Here are some points, one per row:
array([0.1, -0.6, 0.0, -1.0, -1.2, -1.8, -1.2, 0.1, -0.1, 1.1, 0.5,
       0.5, 0.2, -0.6, 0.1, 0.9, 0.9, 0.7, 0.6, 0.4, -0.1, 1.2,
       1.6, 0.0])
array([0.8, 0.4, 0.6, -0.3, 1.2, 0.7, 0.4, 0.1, 0.3, 0.7, 2.5,
       -0.4, 1.6, 0.4, 0.6, 0.2, -0.4, 0.6, 0.1, -0.2, 0.8, 0.4,
       -1.2, 0.1])
array([-0.4, 0.1, 0.2, 0.1, -0.4, 1.4, -0.2, 0.3, -0.1, -1.9, 1.4,
       0.6, 1.7, 0.8, -0.3, 0.2, -0.1, -1.9, 0.3, -0.4, -0.6, -0.2,
       0.1, -0.2])
array([1.1, 0.3, -0.9, -0.1, -0.3, -0.1, 1.6, -0.8, 0.2, -0.7, -1.1,
       -1.8, 0.0, 0.8, -0.6, 0.8, -1.1, -2.6, -2.6, -0.6, 1.2, 0.1,
       -0.2, 0.6])
array([0.0, 0.3, -2.2, -0.1, 0.1, 0.8, 0.1, 0.0, 1.2, -0.4, 0.3,
       1.3, -0.1, -0.8, 1.8, 1.0, 1.2, 0.7, 0.9, 0.6, -0.6, 0.0,
       -0.4, -0.5])
array([-1.4, -0.7, 0.2, -0.1, -0.8, 0.5, 0.3, 0.6, -2.6, 0.0, -1.7,
       1.8, 0.8, 0.6, -0.8, -1.1, -1.6, -0.4, -0.4, 0.0, 0.2, 1.9,
       0.5, -0.9])
array([1.6, 0.9, 0.7, 0.4, 0.1, 1.3, 0.3, 0.0, 0.7, 0.5, 1.2,
       -0.5, -0.5, 0.8, -1.0, -0.3, -0.1, -0.3, 1.0, 1.5, 0.8, 0.3,
       -0.3, 0.6])
array([1.4, -1.8, -1.2, -1.6, -0.4, 0.0, 0.1, 0.3, -0.5, 0.9, 0.2,
       -0.5, -1.8, 0.6, -0.4, -1.8, 0.5, -1.0, -1.5, -0.7, 0.8, 0.7,
       1.6, 2.0])
array([-0.4, 1.3, 0.5, 1.6, 1.3, -1.3, -0.1, 0.3, 0.1, 1.4, 0.7,
       -0.1, 0.0, -1.3, -0.2, -0.6, -0.2, 0.7, -0.2, -1.4, -0.6, -1.4,
       -1.3, -0.1])
array([0.3, 1.7, 0.2, -0.3, 1.4, 1.7, -2.1, 0.3, 1.4, 0.1, 2.0,
       0.0, -0.5, -0.6, 0.6, 1.4, 1.2, 0.6, 2.1, 1.5, 1.7, -2.5,
       -0.8, 1.4])
array([-0.5, -0.4, 0.5, 0.8, 0.7, -0.1, -1.2, -1.2, -0.4, 0.1, -2.7,
       -0.5, 0.1, -0.3, 0.9, 0.7, -0.8, -0.4, -0.4, -1.7, -1.8, 0.7,
       1.0, -0.7])
array([-1.4, 0.1, 1.8, 1.2, -0.2, -2.5, 0.1, 1.0, 1.0, 2.3, 0.1,
       1.9, -0.2, 1.8, -0.3, -0.7, -0.4, 0.6, 0.3, -1.6, 0.3, 2.4,
       2.1, -1.5])
array([0.0, 0.4, 0.6, -1.2, -2.5, 0.1, -1.4, -1.4, -2.3, -1.4, -0.8,
       -2.5, -1.7, 0.1, 0.1, -1.1, -0.5, -1.1, 0.3, 0.9, 1.1, -0.2,
       -0.7, 0.3])
array([0.3, -0.6, -2.0, -0.6, -1.1, -0.5, 1.3, 1.0, 1.3, 1.2, -0.2,
       -0.1, -1.1, -1.2, -1.7, -0.4, -0.9, -0.3, 0.1, 0.7, 1.7, -0.5,
       0.0, -2.1])
array([1.0, 1.3, 1.0, 1.2, 0.2, 0.0, 0.6, -0.2, -1.0, -0.5, -0.3,
       0.2, -0.5, -2.8, -1.1, -2.6, -0.9, -1.6, -0.4, -1.2, -0.3, 1.0,
       1.4, 0.5])
array([0.4, -0.7, 0.8, -0.2, -1.8, 0.5, -1.3, -0.5, 0.5, 0.2, -0.5,
       0.3, 0.3, 0.3, -0.7, -0.8, -1.3, 0.2, -1.0, -0.1, -0.9, 0.0,
       0.5, 0.1])
array([1.1, 0.6, -0.5, -0.3, -0.2, 1.1, 0.3, 0.3, 0.5, 0.1, 1.5,
       -1.1, 1.7, 1.2, 0.4, 0.5, 0.5, 1.0, 0.2, 0.4, -1.2, -1.2,
       -0.8, 0.6])
array([-1.3, -2.5, -0.4, -1.2, -1.4, -0.2, 0.4, 0.1, -0.6, 1.6, 0.7,
       1.8, 1.4, 0.4, 0.2, 0.8, 0.0, 0.4, -0.7, -0.5, -0.2, -0.4,
       -0.9, -1.6])
array([0.8, 0.2, -0.5, -1.8, -2.6, -0.5, -0.3, 0.9, 1.1, -1.0, -2.7,
       -1.6, -1.4, 0.6, -0.9, -0.1, 0.1, 0.1, 0.2, -1.4, 0.4, 0.0,
       -0.7, 0.5])
array([0.8, 1.3, 0.2, -1.1, 1.0, -1.2, -2.5, -2.5, -1.5, -1.0, -0.4,
       -1.0, -1.2, -1.0, 0.2, 0.5, 0.0, -0.8, -0.1, -0.2, 0.9, -1.3,
       -0.2, -1.1])
array([0.1, 0.1, -0.4, 0.7, -0.5, 0.7, -0.1, -1.8, -0.1, 1.0, 0.8,
       -0.4, 0.2, -0.7, -0.4, 1.0, 0.1, 1.8, 0.6, 0.8, 1.3, 1.8,
       1.5, 1.0])
array([0.8, -0.8, -2.8, -0.7, 0.7, 0.6, 1.5, -0.1, -0.1, 0.4, 0.4,
       0.6, 0.6, -1.2, 0.3, 0.7, 0.5, 0.9, 1.2, -0.5, 0.0, -0.5,
       -0.4, 1.5])
array([-0.7, -0.3, 0.6, 0.2, -0.4, -1.8, -0.5, -1.8, -1.3, -1.9, 0.2,
       1.7, 1.6, 1.3, -0.5, -0.9, -0.7, -0.7, -0.9, 0.7, -1.0, -0.8,
       0.5, -0.9])
array([0.2, 1.0, 0.7, 1.6, 1.0, 1.1, 0.8, 1.3, 0.7, -1.3, -0.2,
       -0.3, -0.9, 0.0, 2.5, 1.0, 1.7, -0.7, 0.7, -0.1, -0.1, -0.4,
       -0.1, -0.1])
array([0.8, -0.3, 0.1, 0.1, 1.0, 1.4, 2.3, 0.8, 1.0, 0.2, -0.3,
       0.2, -0.5, -0.7, -0.3, 1.7, 0.4, 0.7, -0.4, 0.5, 0.4, -1.0,
       0.8, 0.7])
array([-0.5, 0.3, -0.4, 0.4, -0.9, -1.2, -0.9, -1.6, -2.5, -0.1, -0.6,
       -1.8, -0.8, 0.7, -0.8, -0.4, 0.9, 0.5, 0.9, 0.6, -0.4, 0.6,
       0.0, 1.3])
array([-2.6, -1.3, -0.5, -0.9, 0.2, -0.6, -1.1, 0.0, -1.4, -1.9, 0.1,
       -0.2, 0.5, -1.3, 0.0, 0.0, -1.1, 0.5, -1.6, 0.2, -0.3, 1.0,
       0.8, -0.3])
array([-1.1, -1.8, 1.9, 1.1, 1.3, -0.7, -1.2, 0.2, 0.4, -0.6, -0.1,
       0.5, 1.1, 0.1, 0.6, 1.4, 0.7, 1.9, -1.2, 0.3, -2.5, -0.1,
       -0.9, -1.5])
array([-0.8, 1.8, 0.2, -0.3, 0.8, -0.5, 1.6, 2.3, 1.3, 1.2, 1.2,
       0.9, -0.2, 1.8, -1.4, -0.5, 0.9, -1.9, 0.1, 0.0, -1.8, -0.5,
       -0.7, -0.5])
array([0.6, -1.3, 0.2, 1.2, 0.2, -0.2, 0.3, -0.8, 0.4, -0.7, -1.0,
       0.3, -1.0, -1.7, -1.3, -0.4, -0.3, 0.1, -0.3, 0.5, 1.7, 0.6,
       0.7, -0.8])
array([-1.4, 0.0, -0.4, 1.3, 0.4, 1.3, 0.7, -0.7, -0.3, -0.6, -0.5,
       1.1, 0.3, 1.9, 0.7, 1.4, 0.3, 1.0, 0.2, -0.7, -0.5, 0.2,
       -0.8, -1.6])
array([-1.8, -1.1, -1.1, -2.0, 0.8, 0.0, 1.1, -0.4, 1.6, 0.8, 0.4,
       0.3, 0.2, -0.5, 0.7, -0.3, 0.5, 1.0, 1.3, 1.0, 0.1, -1.6,
       -1.6, -0.1])
array([1.2, 1.6, 0.9, 1.1, 0.0, -0.2, -0.1, 0.6, -1.3, 0.1, -0.3,
       -0.8, 1.7, 0.4, 2.7, 0.4, 0.6, 0.3, 1.8, 1.7, 0.1, -0.4,
       -1.1, 0.3])
array([-0.3, 0.5, 1.4, 1.5, 0.2, 1.1, 0.4, 1.4, 0.7, -0.5, -1.9,
       -0.8, -1.5, -0.3, 0.5, -1.5, 1.3, 0.7, 1.1, 2.2, 1.2, -1.3,
       0.1, 0.0])
array([1.1, 1.0, 1.3, 0.0, 0.0, 0.8, 0.9, 0.9, 0.9, -0.6, 0.9,
       -0.2, -1.0, -0.9, 0.2, 0.0, -0.9, -0.4, 0.3, -0.3, -1.4, 0.0,
       -0.3, 0.7])
array([0.9, 0.7, -0.5, -0.5, 1.0, -0.3, -1.0, -0.2, 0.6, 1.1, 0.6,
       0.5, 0.5, 0.1, -0.7, -0.9, 0.0, -0.3, -2.7, -1.0, -0.4, 0.2,
       0.1, 1.5])
array([-0.5, -1.8, -0.5, -0.2, 1.2, -1.2, -0.1, 1.1, 0.4, 0.1, -0.3,
       0.1, 0.7, 1.3, 0.2, 0.0, -1.3, -0.9, 0.0, -1.7, 0.2, 0.7,
       0.0, 0.4])
Along one direction, these points spread out more than along any other. Take the direction at right angles to it along which they spread out most. Go by this last direction. For each point below, how far along it does it lie, from 0 to 99? 50 is the average, and the first point above lies past it. One standard deviation of the points above along it is 16.
array([-0.8, 1.8, 0.2, -0.3, 0.8, -0.5, 1.6, 2.3, 1.3, 1.2, 1.2,
       0.9, -0.2, 1.8, -1.4, -0.5, 0.9, -1.9, 0.1, 0.0, -1.8, -0.5,
       -0.7, -0.5]) 68
array([0.3, -0.6, -2.0, -0.6, -1.1, -0.5, 1.3, 1.0, 1.3, 1.2, -0.2,
       -0.1, -1.1, -1.2, -1.7, -0.4, -0.9, -0.3, 0.1, 0.7, 1.7, -0.5,
       0.0, -2.1]) 44
array([0.2, 1.0, 0.7, 1.6, 1.0, 1.1, 0.8, 1.3, 0.7, -1.3, -0.2,
       -0.3, -0.9, 0.0, 2.5, 1.0, 1.7, -0.7, 0.7, -0.1, -0.1, -0.4,
       -0.1, -0.1]) 49
array([-0.5, 0.3, -0.4, 0.4, -0.9, -1.2, -0.9, -1.6, -2.5, -0.1, -0.6,
       -1.8, -0.8, 0.7, -0.8, -0.4, 0.9, 0.5, 0.9, 0.6, -0.4, 0.6,
       0.0, 1.3]) 32
array([0.8, 0.2, -0.5, -1.8, -2.6, -0.5, -0.3, 0.9, 1.1, -1.0, -2.7,
       -1.6, -1.4, 0.6, -0.9, -0.1, 0.1, 0.1, 0.2, -1.4, 0.4, 0.0,
       -0.7, 0.5]) 27
array([-1.8, -1.1, -1.1, -2.0, 0.8, 0.0, 1.1, -0.4, 1.6, 0.8, 0.4,
       0.3, 0.2, -0.5, 0.7, -0.3, 0.5, 1.0, 1.3, 1.0, 0.1, -1.6,
       -1.6, -0.1]) 60
array([-0.7, -0.3, 0.6, 0.2, -0.4, -1.8, -0.5, -1.8, -1.3, -1.9, 0.2,
       1.7, 1.6, 1.3, -0.5, -0.9, -0.7, -0.7, -0.9, 0.7, -1.0, -0.8,
       0.5, -0.9]) 63
array([-0.5, -0.4, 0.5, 0.8, 0.7, -0.1, -1.2, -1.2, -0.4, 0.1, -2.7,
       -0.5, 0.1, -0.3, 0.9, 0.7, -0.8, -0.4, -0.4, -1.7, -1.8, 0.7,
       1.0, -0.7]) 56
array([1.6, 0.9, 0.7, 0.4, 0.1, 1.3, 0.3, 0.0, 0.7, 0.5, 1.2,
       -0.5, -0.5, 0.8, -1.0, -0.3, -0.1, -0.3, 1.0, 1.5, 0.8, 0.3,
       -0.3, 0.6]) 37
array([-0.4, 0.1, 0.2, 0.1, -0.4, 1.4, -0.2, 0.3, -0.1, -1.9, 1.4,
       0.6, 1.7, 0.8, -0.3, 0.2, -0.1, -1.9, 0.3, -0.4, -0.6, -0.2,
       0.1, -0.2]) 57
array([0.1, -0.6, 0.0, -1.0, -1.2, -1.8, -1.2, 0.1, -0.1, 1.1, 0.5,
       0.5, 0.2, -0.6, 0.1, 0.9, 0.9, 0.7, 0.6, 0.4, -0.1, 1.2,
       1.6, 0.0]) 56
array([1.1, 1.0, 1.3, 0.0, 0.0, 0.8, 0.9, 0.9, 0.9, -0.6, 0.9,
       -0.2, -1.0, -0.9, 0.2, 0.0, -0.9, -0.4, 0.3, -0.3, -1.4, 0.0,
       -0.3, 0.7]) 44
array([1.2, 1.6, 0.9, 1.1, 0.0, -0.2, -0.1, 0.6, -1.3, 0.1, -0.3,
       -0.8, 1.7, 0.4, 2.7, 0.4, 0.6, 0.3, 1.8, 1.7, 0.1, -0.4,
       -1.1, 0.3]) 46
